0: -1 -9 34 -18 56 -10 -12 42 -28 -55 -49 -31 3 -37 24 -16 33 17 -12 -4 -14 6 -2 8 30 -50 -38 73 1 -2 -7 5
1: 20 -13 25 46 31 -7 -16 -4 -53 -40 4 58 -17 23 -1 -1 -3 21 11 8 51 -3 7 15 47 3 0 -40 7 14 11 -62
2: 97 -9 31 -40 47 -24 11 69 -45 13 -56 62 5 -29 -78 -55 85 -33 -30 0 36 1 18 21 40 -55 -32 -34 11 43 -47 -40
3: 81 -10 67 6 37 38 3 -13 -21 -6 -21 39 -43 -63 -8 -75 69 -52 -53 -22 -17 -48 -14 -27 19 -52 -44 5 56 -2 -48 -16
4: 33 5 -12 -8 11 61 -67 35 9 95 -60 -7 -61 -44 -29 -53 -10 -46 -68 26 -43 40 -32 -14 35 -7 -36 65 86 -82 -34 -12
5: 33 -10 23 -33 10 -28 17 38 -54 -24 -15 43 -3 -36 33 -16 0 23 -1 -32 -39 -22 -8 11 -30 -50 -23 8 53 21 -34 -31
6: 32 -47 -23 10 -30 2 5 24 36 -20 -55 24 -2 -25 27 -8 -26 -29 70 15 13 -33 13 -2 31 0 -6 -22 -43 2 17 -16
7: 8 -67 99 -25 43 2 27 -38 -24 99 -28 72 -11 -13 -35 -51 127 29 -15 32 -31 -29 -62 -35 124 -45 -80 -10 73 -10 -83 -17
8: 78 -15 -52 -11 -28 46 1 81 -44 -64 -4 -26 -35 54 25 12 -41 -32 93 19 83 7 9 -60 -7 91 3 -127 -57 8 27 5
9: -18 40 29 -9 49 37 -22 9 -8 4 -51 14 15 -8 -18 -23 27 21 -55 30 19 54 32 -29 23 0 -60 -3 78 1 -40 -61
10: -28 -7 -33 -14 47 -2 25 -12 -41 -25 -51 -61 15 62 48 1 -37 68 54 -31 55 19 7 3 -7 69 55 -59 23 0 15 64
11: -43 6 -64 -92 89 29 -31 -29 -13 26 -53 -4 30 11 31 39 7 95 11 40 -11 -2 -10 -26 15 -7 -7 26 38 13 -10 -3
12: 9 83 -62 33 -16 13 17 14 38 7 -39 9 25 -26 12 13 -21 39 2 -7 32 55 54 4 -68 -12 -15 -38 -3 7 66 5
13: -6 -18 7 0 -36 -28 -9 -45 4 -43 7 59 57 -29 15 35 10 -10 50 -64 -31 -38 -9 33 -53 -2 8 10 -56 103 -10 54
14: -55 33 21 -17 -33 -9 40 -29 20 -26 -14 -17 20 66 44 16 3 3 18 -25 21 3 11 -14 -14 -40 55 -1 -34 -38 14 58
15: 13 -34 38 -24 -12 -26 -6 47 -15 46 -40 5 -3 -45 -43 -9 32 17 -28 30 -24 12 28 -32 62 -4 -33 -3 59 10 -10 -32
16: -37 -32 -23 2 -74 -90 -7 3 54 -43 29 41 43 40 41 50 -5 -16 24 -70 -23 -23 -59 9 -39 33 24 54 -81 25 118 59
17: 25 4 -6 44 3 13 -23 -22 -35 -36 -8 26 -24 40 10 15 -41 33 14 14 65 42 13 16 24 11 0 -50 4 37 -2 -43
18: -3 -1 47 -3 -42 -3 23 3 8 -40 44 19 -10 21 29 -34 -3 16 -34 17 -17 -49 -15 -24 19 -1 32 -9 -4 -37 -27 9
19: 26 -13 54 127 -26 -54 44 48 -47 -17 -55 51 -83 26 -56 -37 13 -18 -69 -8 -26 -10 52 -89 101 -64 -88 -49 84 -18 30 -55
20: -24 7 -13 2 11 22 -2 -69 6 -1 8 -113 -38 73 -15 0 -9 21 -24 42 26 -2 -18 26 -35 86 73 -42 64 -28 21 32
21: -9 11 45 11 -12 5 -74 -14 11 -53 23 -70 -22 46 14 -2 21 -16 -3 -38 30 23 49 -45 50 34 28 -18 -11 -28 48 -14
22: -48 6 -76 14 -9 92 -19 -2 58 -68 39 -79 23 8 -3 81 -64 23 55 22 66 -16 -24 48 -28 111 127 -13 -19 -22 -71 9
23: -7 6 -56 35 28 29 4 2 46 14 -36 -7 74 20 -2 28 -41 53 -7 -1 61 -3 -6 65 -22 -1 5 -34 -22 36 -15 -40
24: -56 6 40 12 51 17 -10 -18 18 29 7 -23 1 -33 -17 -21 -6 2 -45 60 -8 -37 22 2 20 -34 1 28 31 -27 -4 12
25: -38 15 -55 -37 -43 -29 25 41 -25 -63 34 17 20 -8 74 -5 -47 26 70 -30 57 25 -43 45 -31 22 -20 7 -35 55 39 96
26: -39 36 -48 25 -72 12 60 -1 27 -66 40 -13 -36 31 47 67 -104 66 55 0 28 -1 26 -28 -98 55 36 -16 -50 64 32 23
27: -24 -22 39 11 -27 71 -1 104 -17 0 9 -29 -33 -19 -2 -73 -38 -23 -3 9 -24 -15 26 -70 -61 -21 -15 27 42 -46 -5 -51
28: -20 13 -58 -117 71 37 23 -15 -18 6 -73 -5 26 -3 33 17 11 82 9 24 -2 12 -12 -21 -3 -19 -13 25 16 1 -6 -15
29: 54 -38 42 34 -39 -8 -6 14 -36 -41 -19 3 35 -48 -29 57 39 -21 3 -36 -15 22 32 -44 67 -51 -35 -14 65 48 8 -52
30: -2 60 -17 17 -8 -16 9 14 35 -11 72 69 -61 67 45 81 -24 25 47 -53 34 -38 35 46 -22 -57 72 83 -70 39 47 104
31: 12 14 25 -13 55 38 -38 11 -4 33 -20 57 6 -31 -33 -67 50 -20 -123 25 -32 -43 30 -26 109 -31 -32 -28 80 -20 -22 -48
32: -2 65 -52 -33 -71 -10 61 -12 27 -9 56 -22 16 -16 33 62 -84 44 39 -21 86 44 8 -12 -93 32 38 0 -83 23 87 20
33: 8 20 -32 -9 -16 41 15 -16 -12 -46 -29 -34 25 4 43 -26 -69 38 66 3 17 48 2 -7 -31 19 -5 -11 -39 -26 -24 29
34: 20 -47 5 -20 57 25 -43 -48 -29 29 -57 -9 55 -21 -25 -31 10 -5 -21 52 -19 28 -3 -27 33 -40 54 54 19 -25 -34 -18
35: -60 34 -64 5 -5 5 -21 -67 39 -44 45 -59 23 64 37 127 -109 48 72 7 79 62 40 4 -104 95 94 -33 -108 74 23 68
36: -1 18 -29 -54 3 38 3 -40 -20 5 -76 -42 9 0 14 -27 1 37 -62 40 5 22 23 -5 -60 -24 -11 16 10 -20 -6 -27
37: -45 92 -27 14 -13 80 -11 -13 3 31 -10 -31 29 -66 -5 42 -82 69 36 -14 34 9 -36 38 -1 -26 -35 -13 13 28 127 48
38: -37 93 -4 27 -124 -63 54 -12 41 -51 88 11 21 -17 11 23 -25 -12 -15 -27 17 -60 13 24 -97 31 93 -17 -52 0 58 66
39: 2 -26 -27 18 43 -7 12 27 17 8 -6 -2 -36 -16 -32 -49 5 -20 50 27 -21 -35 -86 15 19 -8 17 32 21 -34 -70 -38
40: 50 18 104 43 -26 -60 14 80 -22 36 17 82 -50 -48 -47 -36 38 -29 -36 -41 -50 -55 66 -2 34 -31 -66 85 -23 17 -15 -81
41: -13 70 -18 23 -37 36 2 -5 -13 19 16 -5 -2 -43 -13 32 -64 36 31 0 29 7 -20 44 -6 -8 -32 -9 3 35 93 33
42: 32 -10 11 71 -2 -25 -17 -4 -60 -69 10 60 -28 50 0 21 -44 36 33 -2 76 -4 14 23 29 18 21 -77 -12 51 29 -73
43: 1 46 -1 6 33 4 -16 11 -10 34 -13 -3 31 -7 4 -29 12 5 -30 22 -8 24 24 -31 0 5 -21 23 -1 -6 -15 -25
44: -57 40 -82 49 -13 -4 -52 -64 16 66 0 -42 23 21 -39 24 -61 0 -43 -18 -20 16 45 1 -48 -40 -68 23 -49 -42 56 0
45: -23 -34 23 61 -17 -76 -41 -19 14 53 28 -1 -34 70 21 -27 5 -28 -29 -19 3 -38 -62 2 28 -1 73 -11 -12 -35 -22 70
46: -11 -18 27 45 51 1 6 63 -24 112 -38 63 -60 2 -26 -127 65 -86 -40 41 -64 -26 -33 -68 52 -57 -65 8 70 -28 -54 -23
47: -92 54 -60 -36 8 20 -54 -74 72 -47 76 -99 -6 19 50 27 -61 56 68 13 35 -4 14 -1 -90 -29 91 -42 -4 -35 3 81
48: 17 -52 34 -3 19 -4 -10 47 -66 18 42 28 -57 45 -16 -43 60 -25 -11 -17 3 3 -45 -3 26 17 -24 -41 36 -39 -11 14
49: 13 -34 -34 -38 26 -4 -4 -45 -16 -14 -38 0 72 -21 -16 14 -5 35 3 10 -1 55 10 44 -18 -30 72 22 -35 -10 -19 7

-93 127 -83 -43 4 30 -9 -45 30 10 38 -52 63 51 38 124 -85 11 66 37 75 92 94 5 -42 7 -26 -57 -52 74 3 29 -> 35 32 12
31 12 60 31 -32 -51 29 58 -13 9 41 52 -41 -25 -28 -3 6 -28 -11 -44 -5 -41 62 10 3 -2 -30 42 -43 3 -9 -30 -> 40 5 18
-28 54 -49 -5 -34 13 56 -25 27 -45 5 -11 -18 6 22 30 -98 76 36 6 36 -5 24 -24 -75 2 32 -18 -42 80 10 9 -> 26 32 33
44 -25 69 57 -26 16 14 28 -81 71 41 -43 -127 32 -24 -2 -17 -34 -31 -18 -35 -41 68 -34 45 74 -44 -43 55 -57 4 -18 -> 48 15 27
40 -55 18 25 -60 -8 34 43 -18 80 57 3 -47 5 -39 -19 7 -83 -28 -10 -48 -47 -72 -13 56 -14 -4 15 41 -19 -13 -2 -> 48 39 18
-59 24 -56 0 -17 14 -31 -62 41 -41 67 -68 -17 10 28 47 -54 37 48 10 25 3 27 5 -72 4 92 -62 -6 -13 -9 40 -> 47 26 22
-46 -33 -10 -25 37 5 -62 -40 6 5 4 -19 -1 -9 16 -6 16 -25 13 -13 -23 18 -12 33 -46 19 -14 14 0 -5 12 -29 -> 43 24 49
9 -22 27 -11 -8 -42 16 58 -21 41 -42 -10 -14 -60 -53 -1 11 8 -7 27 -24 6 43 -24 80 8 -41 9 46 13 11 -33 -> 15 43 29
-26 21 26 6 9 18 -96 -20 33 -79 22 -115 -18 63 21 -2 23 -22 26 -37 47 75 70 -33 38 67 52 -24 -31 -40 38 -4 -> 21 20 14
3 -86 11 -29 -14 9 36 0 -35 11 -4 9 1 8 -46 -33 53 -42 25 11 -17 34 -62 17 16 59 11 -10 37 26 7 -16 -> 48 15 39
18 -36 -51 -8 34 18 72 36 5 -1 -12 11 -15 -7 -18 44 -26 -26 -25 68 14 5 -68 -10 1 41 62 -3 -6 17 -17 19 -> 39 6 49
20 -15 44 90 -18 -84 24 67 -28 -17 -33 56 -72 20 -16 -7 -7 -1 -42 -50 -33 -22 34 -53 63 -44 -67 -39 47 2 31 -32 -> 19 15 29
-1 55 -1 4 -30 -13 4 -27 54 -46 56 24 13 60 25 9 -32 33 25 -24 18 0 11 -20 -23 -22 10 7 -50 24 40 31 -> 14 18 33
-15 15 -16 -4 26 -6 -33 -12 2 -57 -10 10 -3 27 31 25 -24 59 -16 -48 6 12 38 -31 -49 -26 19 37 1 -34 34 56 -> 14 33 43
47 -18 89 25 -9 -52 12 73 -43 23 18 74 -53 -21 -44 -40 49 -28 -38 -39 -34 -30 28 -1 31 -19 -60 39 -1 6 -17 -56 -> 40 15 3
-14 41 -55 -28 -96 -37 17 47 -2 -71 60 83 24 -39 75 16 -56 13 88 -28 41 22 -53 72 -60 -1 -24 10 -84 90 63 105 -> 25 13 32
71 -27 22 -16 -14 0 36 37 -5 13 -17 23 11 -73 -51 14 30 19 2 6 -25 29 -1 -16 2 -15 -47 -5 28 13 -2 -53 -> 15 29 5
-94 66 4 -11 -39 -2 61 -51 22 -42 -20 -33 12 90 71 37 -29 10 45 -12 47 21 21 -13 -37 -40 91 -8 -73 -67 20 67 -> 14 33 47
12 -39 90 -33 -28 16 6 16 -10 -49 18 34 -13 11 61 -77 33 7 -76 27 -42 -70 -3 -38 66 -16 6 -18 22 -36 -89 -13 -> 18 3 31
-13 20 -34 -31 -60 -35 3 63 -22 -70 50 54 9 -25 57 -8 -39 15 30 -44 37 10 -33 23 -32 -14 -47 30 -20 42 39 86 -> 25 41 13
4 0 -26 -4 -31 -6 37 5 -5 -42 45 -17 2 16 25 29 -54 -16 51 -33 63 10 32 27 -41 41 22 -38 -68 -42 -14 65 -> 33 14 25
46 24 4 -54 -6 7 6 -22 -7 20 -44 69 0 -12 -1 -4 12 8 -14 7 9 -59 -5 -23 29 -92 -13 -22 8 65 -38 -9 -> 5 43 2
82 -22 68 7 72 67 -6 -5 -24 -20 -20 27 -49 -79 -35 -99 81 -43 -59 -20 -28 -14 -3 -21 27 -68 -74 -23 64 -15 -68 -21 -> 3 31 2
9 -27 -4 -10 66 -9 -2 23 26 18 -33 14 -22 -32 -25 -55 10 -15 30 42 -19 -29 -55 16 15 -9 4 7 21 -28 -74 -46 -> 39 43 24
20 -7 14 53 -20 -39 -26 27 3 27 7 -7 -19 -1 -20 -37 32 -33 -33 -66 -41 -56 29 -22 17 15 -33 33 -35 19 14 22 -> 43 18 40
40 24 -25 8 36 32 36 -55 10 63 -5 -13 22 24 -21 3 -46 13 -56 27 36 36 32 -54 25 9 -40 5 34 -36 10 -23 -> 43 9 36
37 -39 71 1 28 0 -1 -7 61 113 -63 45 37 -127 -29 -50 76 72 -20 -14 -65 2 42 -19 85 -47 -52 25 76 9 -29 -45 -> 15 7 31
-41 0 -95 -40 -36 -20 11 -66 112 -17 59 -96 124 99 35 90 -73 2 90 -7 22 33 -6 125 -127 35 95 -31 -127 46 43 53 -> 35 32 47
97 -39 81 35 9 13 -35 39 -17 76 -71 -12 -48 -48 -52 -53 127 -73 -72 -7 -51 -17 -64 8 52 -16 -16 30 10 -6 -45 -36 -> 3 2 15
1 -54 56 -21 19 -21 13 -46 -11 47 -25 65 19 -20 -16 -19 112 15 7 -1 -28 -33 -54 2 59 -36 -48 -6 27 28 -60 16 -> 7 15 3
50 -15 68 -5 -27 -17 13 -11 -1 0 -14 43 -38 -44 27 -7 45 -61 -21 -8 5 -96 9 -12 15 -22 -6 56 33 12 -27 -9 -> 3 5 18
